128 stands for zero in the data rows.
Some points:
[133 119 150 140 144 121 115 136 128 151 148 146 141  91 107  93 129 108 151 120 145 124  89 131 119 132 111 137 103 117 108 151 109  99  79 135 155 132 108  89 116 116 138 130 165 142 132 119 128 141 126 146 124 169  59 138 119 135 112 149 117 112 127 144]
[142 148 118 143 101 136 119  99 112 135 122 159 161 142 163  89 154 112 134 143 115 118 104 156 128 131 127 145 136 123  92 113 139  97 120 143 110 112  70  99 106 154 115 156 141 122 144 100 153 156 153 146 138 158 148 108 134 136 130 142 114 159 168 145]
[129 148 111 125 146 127 123 124 102 134 156 133 108 117 163 153 132 132 134  94 150 158 164 162 151 107 106 130  97  91 167 122 148 148  91 125 135 136 170 149 115 128 137 135 143 103 114 129 131 135 130 132  63 126 140 136 134 176 123 143 163 135 149 131]
[104 163 164 130 160 116 130 148 144 130 147 162  87 115  94 181 109 163 146 109 111 131 147 125 183 125 144 108 138 148 119 164 126  48 107 125 105 141 145 200 135 132  94 133 150 116  93 137 131 118 113 142 118 126 120 150 130  91 166  88 119 180  94 110]
[139 144  95 112 116 141 123 133  80 131 139 136 134 128 162 111 152 104 133 158 169 123  91 115 138 117 136 122 133 135  96 137 138 140 111 138 132 115 232 107  85 137 138 155 153 126 153 112 170 158 170 153 117 162 127  94 140 168 123 116 100 162 153 140]
[133 160 131 129 143 115 134 153 158 130 153 148 130 108 106 138 108 147 181 125 127 139 136 138 153 128 130 104 110 143 114 160 133 164  81 106 142  89  94 149 138 165 123 143 150 119 126 103 119 122  93 149 103 149 136 116 128 126 139 110  92 113 113 115]
[ 80 168 110 127 171 104 146 114 147 126 122 147  83 144  93 193 133 150 154 123  92 100 166 127 169 115 152 110 120 131 175 165 131 136  89 110  95 132 155  11 131 135 131 129 146 101 115 160 114 122 109 146 109  99 116 160 126  63 125  65 123 106  99 114]
[139 138 155 105 145 112 124 131  91 149 123 169 118  99 111 129 123  94 154 106 149 101 113 115 146  98 124 135  97 124 181 177 126 160 250 114 133 126 113 131 118 131 123 119 149 129 120 131 136 138 129 148  83 146 141 147 145 144  83 138 103 142 134 145]
[110  71 118 136 106 165  85 116 183 173  88  99 154 143 107 113 146 145 106 101  96 144 144 108  92 157  95 141 100 119  67 114 199 124 201 140 133 124 153 135 139 115 136 114 101 113  95 127 111 144 125 135 184 129 134 170  89 107 138  93 163 107 106 125]
[146 154 135 112 154 110 116 153 119 129  49 143 118 124 102 167 100 122  19  99 161 138 113 142 165 114 145 114 130 137 132 175 132 174  65 104 141 127 101 118 120 133 104 142 159 113 106 131 146  99  89 160  74 154 121 124 137 125 138 149  98 118 110 123]
[109  87 142 127  87 147 117 129 159 125 127 103 160 147 123 112 139 135 111 123 120 130 130 201 110 153 129 147 146 137 109 117 110 110 196 119 157 107 152  77 160 144 109 128 106 156  91 115 113 129 126 107 173 147 132 153 114 156 175 146 136 105 137 104]
[114 143 109 124 120 123 108 127 119 109 139 138 102 115 139 162 148 118 142 146 127 115 113 143 158 231 163 112 133 124 134 145 146 151 115 119 128 120  94 182 111 136 134 151 155 103 139 146 129 120 141 146 114  97 109 124 143 123 135 132 106 122 145 118]
[100 151  79 133 116 131 133 120  74 114 131 106 133 121 145 144 131 114 136 139 156 125 156 127 126 105 127 124 139 138 114 111 156 133 138 132 111 139  68 131 101 105 153 144 137 130 139 118 140 143 168 118  98 125 120 118 140 155 152 130 130 156 154 107]
[143 131 120  96 147 125 125 138 114 152 144 142 108 166 124 134 131 108 148 162 129 127 129 128 138  96 122 156 123 101 157 159 161 157  65 135 160 168 110 133 122 130 139 102 133 174 105 133 112 146 140 147  64 125 166 146 125 166  93 156 124 149 115 138]
[116 114  94 111 126 131 136 133 141  98 121 142 121 121 115 130 124 104 130 121 131 121 143 131 130 157 107 157 122 148 148 122  96 132 119 126 111 130 133 153 125 120 128 164  88 149 105 123 149 125 116 144 131 125 129 158 127 128  99 115 142 109 108 133]
[ 86  90 140 123 227 136 169 111 147  89  78 128 127 133 153 121 132 131 138 169  93 143 165 132  76 127 118 115 167 149 137 123 120 145 160 112 120  98 124 152 132 107 101 124 120 137 145 109 120 149 137  85 136  94  97  94 143 143 130 139 139 121 173 125]
[214 121 131 123  87 125 169 109 133  82 133 103 105 127 146 120 137 140 115 166  91 138 184 131 108 106  93 138 178 123 141 102 127 136 160 129 120 124 137 146 119 109 114 131 133 128 121 119  97 140 131 193 123  87 103 120 129 155 153 142 142 128 147 116]
[ 99 165 141 162 138  93 130 146 151 111 162 124 123 138 116 172 105 154 146 120  68 124 123 117 143 117 149 109 136 156 122 125 143 128 131 154 113 136 146 174 103 111 118 154 141 113 139 144 127  93  99 123 124 139 159 123 119 102 173 186 133  70 113 108]
[101 117 134 106  82 127 173 115  71 108 112 109 148 116 172 118 118 130 161 125 100 166 169 139  59 144 121 127 182  91 126 120 123 135 142 126 110 149 107 126 133  99 101 139 131 140 153 131 134 162 146 125 117 109 134  70 149 144 134 102 134 129  53 138]
[176 125 146  90 139 148  96  99  84 159 143 138  95 145  71 177 118  67 193 109 226 118  99 128 170  76 197 126 168 141 161 168 123 195  61  61 122 119 110 143 147 128  85 105  97 126 100 143 167  78  90 122  57 141  79 154 119 101 104 155 130 116 129 132]
[148 111 139  89 105 132 135 134 115 141 146 128 139 127 148  86 146 142 123 153 155 132 114 104 121 145 109 128 115 144  99 130 105 121 127 154 122 104  95  85 107 129 117 144 123 140 132 219 144 135 140 112 141 164 143 126 121 140 131 128 133 142 157 134]
[108  91 144 144 130 125 108 104 150 104  72  91 159  94 133 175 128 113 111 169  70  83 138 139  82  89 141  99  76 124 170  90 125  82 106 136 127 111 157 203 133 119 176 123 100 154 194 147  82  89 103  86 151 112 128 124 137  89  93 101  98 149 148 122]
[ 93  86 152 144  96 120 161 104 125  98  90 101 158 132 137 107 117 139 107 143  99 121 159 111 240 136 128 118 149 153 128 106 110 126 144 123 123 115 144 145 162 123 141 110  96 134 175 133 104 128 126  69 146 106 100 105 118 125  80 142 137 136 130 149]
[182 115 111 163 140 140  94 137 144 178 150 106  21 158 125  81 103 155 115 104 190 128  67 139 121 156 145 113 109 128  77 101 100  83 169 156 144 148  99  71 135 133 175 124 102 125 151  99 147 130 138 133 165 171 160 116  91 129 104 117 143 127 101 150]
[133 149 113  93 145 112 136 145  85 127 160 129 108 112 149 151 128 120 137 117 148 147 139 132 144  86 112 154 126 101 158 131 156 150  88 123 140 159 109 129 108 121 123 108 149 111 111 120 132 133 123 143 252 122 141 118 139 156 127 153 116 136 138 130]
[144 110 131 126 139 132  96 127 146 132 153 108 152 144 117 130 137 128 123 114 123 145 110 119 137 135  95 125 129 134 141 134 111 119 136 113 119 176 129 132 123 143 128 128 125 113 133 100 126 126 114 112 125 134 146 144 112 138 151  78 133  95 120 115]
[109 122 119 106  90 142 157 132 108  95 154 139  88 119 164 123 142 129  96 123 126 175 145 115 125  88  81 169 145 124 150  92 138 158 131 131 148 134 134 130 128 127 121  93 127 135 124 119 126 165 164 113  93  93 123 106 128  48 148 156 117 127 143 118]
[189 101 146 147 118 152 151 146 135 156 149 115 211 131 146  74 121 137 137  64 128 118  65  84  70 209 106 141  86 127  63 100 129  74 147 172 156 144 143  23 150 121  99 125 121 152 104  85 136  94 119 143 163  76 200 124 138 143 178 194 120 138 157 127]
[ 84  67 164 168  53 130 161 132 187 115 110 179  96 147 128 109 102 130  75 157 104 121 128  99 108 111 126 136 110 118 118 108  94 166 134 129 109  87 148 127 131 141 109  81 119 132  98 113 122 138 155  79 159 100  91 152 121 183 135  89 145 100 122 125]
[111 108 124 155 158  99 116 134 130  95 124  85 149 108 112  76 124 112 107 133 109  95 144 132  79 115 191 126 142 122 168 105 142 111 119 127  97 128 170 195 188 122 180 132 127 125 179 155  95  73  95  79 129 128 151 119 118  70 100 118 129 163 143 138]
[167 126  97 170 151 122 105 155 149 182 163 150 187 148 114 119 139 175 119 137 188 117  75 109 144 120 153 106 133 131 100 117  94  93 141 156 149 128  98 111 116 154 166 129 120  99 119 141 148 142 153 157 150 162 122 116 168 108 103 100 162 111  91 147]
[113 253 136 136 117 156 106 112 165 137  90  90 172 137 112 106 143 139 114 124 100 130 133 119  63 168 116 125 119 115 124 110 105 104 172 122 126 137 150 140 157 127 141  99  91 138 139 136 104 127 135  99 172 122 121 145 112 123 120 124 157 131 121 129]
Along one direction, these points spread out more than along any other. Take the direction at right angles to it along which they spread out most. Then take the direction at right angles to both along which they spread out most. Go by this last direction. Where along it does each point below lie, from 0 to 99? 50 is the average, and the first point above lies past it. One standard deviation of the points above along it is 16.
[ 80 168 110 127 171 104 146 114 147 126 122 147  83 144  93 193 133 150 154 123  92 100 166 127 169 115 152 110 120 131 175 165 131 136  89 110  95 132 155  11 131 135 131 129 146 101 115 160 114 122 109 146 109  99 116 160 126  63 125  65 123 106  99 114] 72
[111 108 124 155 158  99 116 134 130  95 124  85 149 108 112  76 124 112 107 133 109  95 144 132  79 115 191 126 142 122 168 105 142 111 119 127  97 128 170 195 188 122 180 132 127 125 179 155  95  73  95  79 129 128 151 119 118  70 100 118 129 163 143 138] 69
[148 111 139  89 105 132 135 134 115 141 146 128 139 127 148  86 146 142 123 153 155 132 114 104 121 145 109 128 115 144  99 130 105 121 127 154 122 104  95  85 107 129 117 144 123 140 132 219 144 135 140 112 141 164 143 126 121 140 131 128 133 142 157 134] 42
[214 121 131 123  87 125 169 109 133  82 133 103 105 127 146 120 137 140 115 166  91 138 184 131 108 106  93 138 178 123 141 102 127 136 160 129 120 124 137 146 119 109 114 131 133 128 121 119  97 140 131 193 123  87 103 120 129 155 153 142 142 128 147 116] 22
[ 99 165 141 162 138  93 130 146 151 111 162 124 123 138 116 172 105 154 146 120  68 124 123 117 143 117 149 109 136 156 122 125 143 128 131 154 113 136 146 174 103 111 118 154 141 113 139 144 127  93  99 123 124 139 159 123 119 102 173 186 133  70 113 108] 65
[101 117 134 106  82 127 173 115  71 108 112 109 148 116 172 118 118 130 161 125 100 166 169 139  59 144 121 127 182  91 126 120 123 135 142 126 110 149 107 126 133  99 101 139 131 140 153 131 134 162 146 125 117 109 134  70 149 144 134 102 134 129  53 138] 20
[133 149 113  93 145 112 136 145  85 127 160 129 108 112 149 151 128 120 137 117 148 147 139 132 144  86 112 154 126 101 158 131 156 150  88 123 140 159 109 129 108 121 123 108 149 111 111 120 132 133 123 143 252 122 141 118 139 156 127 153 116 136 138 130] 35
[110  71 118 136 106 165  85 116 183 173  88  99 154 143 107 113 146 145 106 101  96 144 144 108  92 157  95 141 100 119  67 114 199 124 201 140 133 124 153 135 139 115 136 114 101 113  95 127 111 144 125 135 184 129 134 170  89 107 138  93 163 107 106 125] 67
[114 143 109 124 120 123 108 127 119 109 139 138 102 115 139 162 148 118 142 146 127 115 113 143 158 231 163 112 133 124 134 145 146 151 115 119 128 120  94 182 111 136 134 151 155 103 139 146 129 120 141 146 114  97 109 124 143 123 135 132 106 122 145 118] 49
[146 154 135 112 154 110 116 153 119 129  49 143 118 124 102 167 100 122  19  99 161 138 113 142 165 114 145 114 130 137 132 175 132 174  65 104 141 127 101 118 120 133 104 142 159 113 106 131 146  99  89 160  74 154 121 124 137 125 138 149  98 118 110 123] 59
[143 131 120  96 147 125 125 138 114 152 144 142 108 166 124 134 131 108 148 162 129 127 129 128 138  96 122 156 123 101 157 159 161 157  65 135 160 168 110 133 122 130 139 102 133 174 105 133 112 146 140 147  64 125 166 146 125 166  93 156 124 149 115 138] 37
[ 86  90 140 123 227 136 169 111 147  89  78 128 127 133 153 121 132 131 138 169  93 143 165 132  76 127 118 115 167 149 137 123 120 145 160 112 120  98 124 152 132 107 101 124 120 137 145 109 120 149 137  85 136  94  97  94 143 143 130 139 139 121 173 125] 33
